(in the rows, 128 means zero)
Named moves come first, each a turn or a mirror and shown by rows before and after it. Which of them, in which order, take the first row of each pair that follows to the second? Write the first one first, as in the answered first pair.
Q224 (before |-> after):
[114 118 144 137 119 122 123 124 126  99 126 106 145 164 121 158 114 106
 115 152 124 153 126 109 123 171 104  84 106 146 115 137 149 146 131 137
 178 124 116 145 108 123 184 159 128] |-> [118 119 153 137 131 111 155 137 128 106 114 109 143 153 136 151 132  97
 101 142 141 149 122 133 136 160 107  76 115 142 125 139 133 133 134 130
 187 107 119 144 100 122 180 140  92]
[153 102 147 135 144 140 156 131 131 163  85 128 109  91 142 110 156 125
  80 120 111 110 133 146 148 113 157 134 133 137 142 128 148 111 137 124
 123 117 131 118 117 141 142 139 145] |-> [152 104 136 138 133 152 125 120 128 151  96 122 110 105 123 119 138 139
  92 128  90 114 141 116 134 124 155 141 117 137 134 120 163 127 137 136
 117 136 123 121 127 145 148 162 188]
[136 107 153 153  95 123 121 142 104 131 150 141 132 136  77 140  98 109
 183 124 158 108 153 128 144  97  82 114 121 124 171 130 134 137 145 170
 150 169  94 120 123 120 130 114 116] |-> [134 105 156 150 100 121 134 150 104 134 145 143 130 132  85 140 107 107
 180 120 165 105 150 141 150  94  82 113 125 125 175 134 127 132 148 167
 152 163  96 120 119 116 128 106 101]
Q695 (before |-> after):
[133 117 104 128 122 135 100 124 126 117 118 141 115 122  86 150 143 145
 127 137 100 147 145 108  99 138 121 129  99 127 128 138 119 136 145 132
 154 152 111  89 139 144 157 149 126] |-> [151 128 114 130 143 120 140 147 141 122 116 149 120 110 105 138 151 136
 117 128 122 142 133 141  97 126 119 114 116 128 119 146  98 123 160 119
 173 128 131  94 140 148 142 123  88]
[ 89  82 134 195 111 113 125 109 130 172 100 115 182 137 114 122  89  93
 124 102 136 113 148 131 138 136 139 140 135 133 139 149 158 117  96 120
 136 104 148 157 122 143 148 169  81] |-> [ 88  81 134 197 109 112 129 112 129 170 100 119 183 138 114 121  91  93
 126 103 137 112 146 130 138 136 137 136 135 132 139 150 156 116  94 120
 138 103 149 157 121 143 146 166  79]
[118 160 133  95 179 156 151 120 149 182 105 115 168 110 165 148 145 126
 111 101 130 135 141 113 187 121 150 107 120 119 143 139  86  56 116 109
 146 118  90 119 144 126 117  80 120] |-> [ 98 139 120  94 146 180  97 100 130 170 101 100 162 121 132 168 134 140
 125 117 103 144 154  79 191 138 149 128  99 122 156 128 109  79 100 129
 131 147  65 112 139 122 139 111 165]
Q621 (before |-> after):
[150 118 141 152 109 118 158 161 132 102 142 121  85 143 144 126 115 106
 123 101 163 120 125 129 112 155 143 153 134 122  91 179  99 140 159 123
 158 109 139 154 134 122  76 125  71] |-> [147 120 144 146 117 119 161 158 132 112 138 118  87 139 155 125 123 104
 117  94 166 115 131 136 126 149 152 153 138 123  96 177  97 128 154 116
 155 100 137 148 131 121  77 122  63]
[109 161  86 113 133 154 122 113 133 156 155 155 131 118 140 129 103 111
 133 125 160 145 102 159 100 134 157 119 124 107 156 124 124 124 131 123
 110 114 108 147 146 127 122 158 121] |-> [111 158  81 118 125 154 120 114 134 143 156 157 129 122 131 132  99 112
 141 130 159 147 101 153  89 138 150 119 122 103 150 128 126 138 137 131
 116 120 112 149 147 128 120 159 125]
[112  95 153 132 109 120 170 109 130 131  91 110 112 113 149 123 156 131
 109 117 157 100 139 137 140 108 149 163 135 101 155 114 135 133 117 153
 131 147 135 167 129 137 119  98 128] |-> [116  90 145 141  94 120 166 113 128 109  97 115 111 118 127 129 140 135
 123 132 155 105 133 129 123 116 130 161 127 100 143 121 136 157 125 164
 143 164 144 176 133 140 116 108 146]
[128 132 141 120 143 103 128  97 147 141 171 133 162 156 136 117  86 120
 164 135 128 111 134 134 121 192 138 150 134 133 109 104 133 138 141 150
 101 121 118 146 174 157 104 138 143] |-> [125 135 148 110 150 104 132  93 149 153 168 132 166 151 149 110 100 119
 155 127 126 108 138 140 135 186 149 150 141 134 116 101 131 125 132 142
  95 113 115 142 171 155 107 135 135]
Q769 (before |-> after):
[164 157 151  93 113 142  90 113 112  78 151 130 147 156 126 126  97 154
  81 111  57 125 143 100 110 165 116 113 107 162 165 150 159 164 142 164
 154 162 136 151 130 137 119 143 159] |-> [151 156 165  85 124 147  90  93 108 109 155 109 152 155 161 115 106 148
  70 100  65 110 159 104 144 162 143 130 118 163 181 135 162 135 126 158
 127 142 116 152 126 129 113 139 155]
[ 60 105 151 105 135 124 126 128 139 136 103 110 135 124 108 138 167 103
 123 126  98 132 127 149 144 133 170 119 141 125 164  97 137  88  90 153
 115 121 108 138  96 140 140 127 150] |-> [100  77 142 121 109 123 151 139 142 107  83 121 132 122  76 140 163 100
 122 142 107 131 115 160 113 130 133 119 132 115 149 108 133 127 112 170
 144 144 135 159  91 154 123 113 155]
[160 144 132 129 119 155 101 133 175 115 114 125 140 120 155 108 144 115
  86 119 130 143 120 152 105 159 109 121 109 156 130 113  82 110 112 115
 123  99 108 137 107 123 157 126 161] |-> [163 144 129 131 119 156 100 134 179 109 111 128 139 122 150 109 140 113
  89 122 130 144 116 152 100 160 105 117 105 154 126 115  83 115 116 116
 127 100 110 136 104 124 158 128 161]
[113  97 124 141 105 112 119 151 114  99 148 122 112 141 107 135 126 113
 149 156 134 124 133 132 126 140 100 142 127 129 134 138 142 142 119 142
 126 138 103 126 121 119 114 140 122] |-> [ 94 107 128 136 114 115 105 147 114 114 159 118 115 142 123 136 128 116
 149 146 129 125 140 126 140 141 118 141 131 137 140 132 145 126 107 133
 111 128  94 118 121 112 121 147 118]
Pairs:
Between the rows of a pair lie two moves.
[ 68 158 131  94 142 136 146 138 145 150 110 130 131 108 163 138 167 119
 113  80 118 118 133 136 143  99 173 103 127 134 153 145 116  81  95  80
 120  93 118  87 118 124 147 128  79] |-> [119 168 110 124 124 107 178 174 170  99 142 163 136 123 126 140 118 121
 150 108 136 133 107 135  67 110 107  82 119 123 106 177 103 136 153 104
 167 112 170 130 146 141 105 119  96] | Q621 Q695
[128 145 135 141 119  98 151 155 128 125 175 134 145 136 149 130  89 120
 157 136 156 133 123 143 124 152 116 123 150 134 118 153 118 124 149 136
 134 106 142 144 156 112  93 122 110] |-> [127 144 140 142 121  99 154 150 127 130 175 129 146 135 157 127  93 119
 155 133 157 129 126 143 130 151 123 130 155 131 122 150 118 120 147 138
 130 104 138 146 154 111  88 119 109] | Q769 Q769
[102 178 178 119 197 185  99 156 129 159 203 145 134 180 166 112 103  91
 164 144  79 132 118 107 117 158 188 105 132 157 112 141 149  97 127  75
 107 111 126 110 149 111 204 128  98] |-> [118 161 178 128 195 157 148 195 132 137 192 161 129 170 165 107 111  69
 169 152 112 131  94 150 109 149 157  84 141 154 111 161 127 109 149  73
 145 103 148 120 139 110 189  97  46] | Q621 Q224
[135 149 139 135 144 157  99 150 123 117 186 167 124 163 108 121 106 113
 130 163 135 165 104 136 110 142 131 149 143 136 119  99  97 172 147 113
 119 140 145 128 151 136 100 112 134] |-> [121 156 155 128 161 151 112 158 121 136 181 164 127 155 133 116 122 105
 122 152 148 159 105 155 134 134 147 142 155 138 133  97  90 148 139 100
 113 117 144 118 145 128 102 105 104] | Q224 Q769
[ 60  91 124 122 113 135  70 118 101 134 130  97 111 137 135 144 133 118
 145 146 120 140 138 122 187 145 155 151 137 134 178 111 146 109  91 131
 106 133  91 116 110 102 160 154 121] |-> [ 62  98 107 132 102 128  58 141 105  96 129 128 107 138  93 162 123 124
 163 164 101 164 114 111 143 148 123 125 123 133 157 131 144 136 111 132
 135 152 112 105 116 110 176 165 126] | Q769 Q769
[ 72 158 131 111 165 115 121 120 141 144 148 118 109 136 162 127 149 118
 112  94 116 117 117 130 138 112 172  97 141 147 145 121 121  96 108 106
 112  93 139 106 103 102 162 113 100] |-> [ 84 160 112 122 155 108 116 143 148 102 145 149 105 140 114 142 140 124
 129 113  99 140  89 121  93 115 134  69 126 146 126 144 117 131 134 107
 150 119 159 101 109 115 171 119 107] | Q769 Q769
[123  39  98 114  61 133 135 149  81  88  99 124 109 121  75 148 155 127
 132 168 149 139 110 163 136 123  71 141 105 123 145 139 161 188 136 168
 170 164 113 122  98 100 143 115  88] |-> [102  79  97  98  98 128 134 170  92  90  91 149 112 108  75 154 181 131
 121 152 123 153  85 167 132 109  82 103 107 131 141 149 150 160 134 131
 184 146 119  80  95 103 181 121  54] | Q621 Q769
[150  98 129 138 111 132 164 138 125 118  83 135 113 113 114 148 130 111
 113 124 129 137 123 143 123 129 102 118 130 110 107 157 131 155 117 130
 147 129 131 141  93 130 139 116 129] |-> [ 96 137 128 125 137 143 107 120 121 140 121 129 118 124 132 156 125 128
 125 113  94 148 135 106 144 139 142 114 131 127 115 144 150 121  96 113
 112 118 104 110 105 116 167 157 144] | Q224 Q769
[126 135 120 116 121  93 116 126 137 117 169 140 114 159 114 152 109 142
 162 149 125 127 113 118 113 160 142  90 125 144  98 119 108 111 118 161
 115 154 140  89 136 116 122 146 153] |-> [144 105 131 119 105  98 131 112 132 131 161 116 115 160 125 141 105 132
 156 153 150 108 135 130 131 163 148 122 128 139 108 108 112 118 111 175
  98 152 132 121 130 115  93 128 164] | Q769 Q621
[ 94 113 116 139 103 120 112 159 106  94 142 142 117 130 103 147 118 125
 167 149 122 147 106 118 118 141 103  94 126 132 129 148 137 147 132 124
 144 136 129 105 130 121 158 148 119] |-> [112 138 142 132 144 107 163 152 126 141 153 132 134 117 170 113 128 113
 138 122 156 121 120 150 146 126 139 100 158 131 127 140 120 104 131 107
 127  89 138 123 137 119 120 114  84] | Q695 Q769
[140 139 150  85 142 134 140 114 109 161  92 106 113  92 133 148 152 148
 143 130 185 147 126 160 155 108 160  89 152 147 114 123 143 107 140 124
 147  95 133 165 131 144  92 117  88] |-> [115 110 136  84 105 157  86  96  85 145  87  93 102 105  97 170 142 159
 160 147 156 160 134 125 155 125 151 110 131 146 128 114 166 131 121 141
 136 131 108 156 123 138 118 152 128] | Q695 Q695
[119 159 120 120 134 139 106 147  89  84 121 115  81 169 134 106  95 180
 192 152 118 139 107  74 131 167 116  93  99 153 130 123 131  97 174 105
 141 109 124 133 146 133 110 144 135] |-> [112 165 138 109 161 134 135 153  92 107 102 112  82 153 165  96 125 169
 167 133 134 128 105 101 156 151 138  85 115 158 146 125 117  66 166  84
 142  84 121 120 136 130 116 124  90] | Q695 Q621
